Each row has a name. After each piece below comes the name of the row it's from, unless a question asks for something else. Each question is about the rows just above it.

K_113: 55; 99; 111; 122; 154; 78
K_452: 89; 115; 134; 133; 117; 67
K_264: 66; 105; 122; 86; 150; 68
K_90: 67; 107; 94; 75; 182; 157
K_683: 73; 110; 57; 82; 157; 83
K_884: 37; 120; 98; 105; 148; 105
K_798: 25; 138; 71; 89; 127; 61
K_36: 98; 105; 122; 86; 150; 68
K_750: 138; 88; 25; 61; 127; 71
K_690: 67; 107; 94; 75; 182; 88
K_434: 63; 150; 74; 87; 103; 58
Which row holds these entries in another order? 25; 89; 138; 71; 127; 61
K_798
Put 55; 78; 99; 111; 122; 154 back in order: which row is it?
K_113

K_153: 170; 106; 114; 73; 128; 110
K_241: 114; 106; 128; 171; 110; 74
K_747: 128; 74; 114; 110; 106; 170
K_400: 128; 73; 171; 106; 109; 114
K_37: 102; 111; 129; 53; 139; 159
K_726: 110; 106; 171; 128; 114; 73
Which row holds these entries in another order? 171; 128; 114; 73; 110; 106
K_726
Which row holds these entries in another order? 73; 106; 110; 114; 128; 171
K_726
Which row holds these entries in another order? 110; 128; 73; 114; 106; 170
K_153
74; 106; 110; 114; 128; 170 is which row reordered?
K_747
Put 106; 114; 73; 128; 110; 170 back in order: which row is it?
K_153
Which row holds these entries in another order? 53; 102; 111; 129; 139; 159
K_37
Which row holds these entries in another order? 114; 106; 110; 171; 73; 128
K_726

K_840: 118; 146; 112; 144; 106; 68; 176; 50; 74; 49; 109; 114; 53; 181; 117; 53; 83; 147; 178
K_777: 51; 143; 106; 116; 69; 147; 114; 145; 70; 176; 53; 80; 114; 174; 53; 50; 178; 116; 107
K_3: 49; 144; 106; 117; 73; 147; 114; 146; 68; 178; 53; 83; 112; 176; 53; 50; 181; 118; 109
Which row holds these entries in another order? 70; 147; 53; 143; 116; 69; 51; 114; 107; 50; 176; 116; 145; 80; 174; 178; 106; 114; 53
K_777
49; 50; 53; 53; 68; 73; 83; 106; 109; 112; 114; 117; 118; 144; 146; 147; 176; 178; 181 is which row reordered?
K_3

K_988: 102; 64; 143; 102; 117; 210; 150; 186; 204; 181
K_913: 217; 118; 80; 60; 59; 122; 158; 155; 72; 81
K_939: 60; 118; 59; 122; 81; 155; 158; 72; 218; 80
K_989: 191; 167; 16; 191; 169; 175; 103; 181; 182; 54
K_69: 80; 60; 158; 122; 156; 118; 81; 59; 217; 72
K_697: 60; 72; 81; 118; 158; 80; 217; 122; 156; 59
Put 80; 158; 60; 118; 59; 72; 217; 155; 81; 122 back in order: which row is it?
K_913
Which row holds these entries in another order? 81; 72; 155; 158; 122; 59; 60; 80; 118; 217
K_913
181; 204; 186; 150; 210; 117; 102; 143; 64; 102 is which row reordered?
K_988
155; 158; 72; 218; 80; 60; 118; 59; 122; 81 is which row reordered?
K_939
Put 72; 217; 81; 59; 158; 80; 155; 122; 118; 60 back in order: which row is it?
K_913
Which row holds these entries in another order? 186; 204; 181; 102; 64; 143; 102; 117; 210; 150
K_988
81; 122; 155; 59; 60; 80; 217; 158; 72; 118 is which row reordered?
K_913

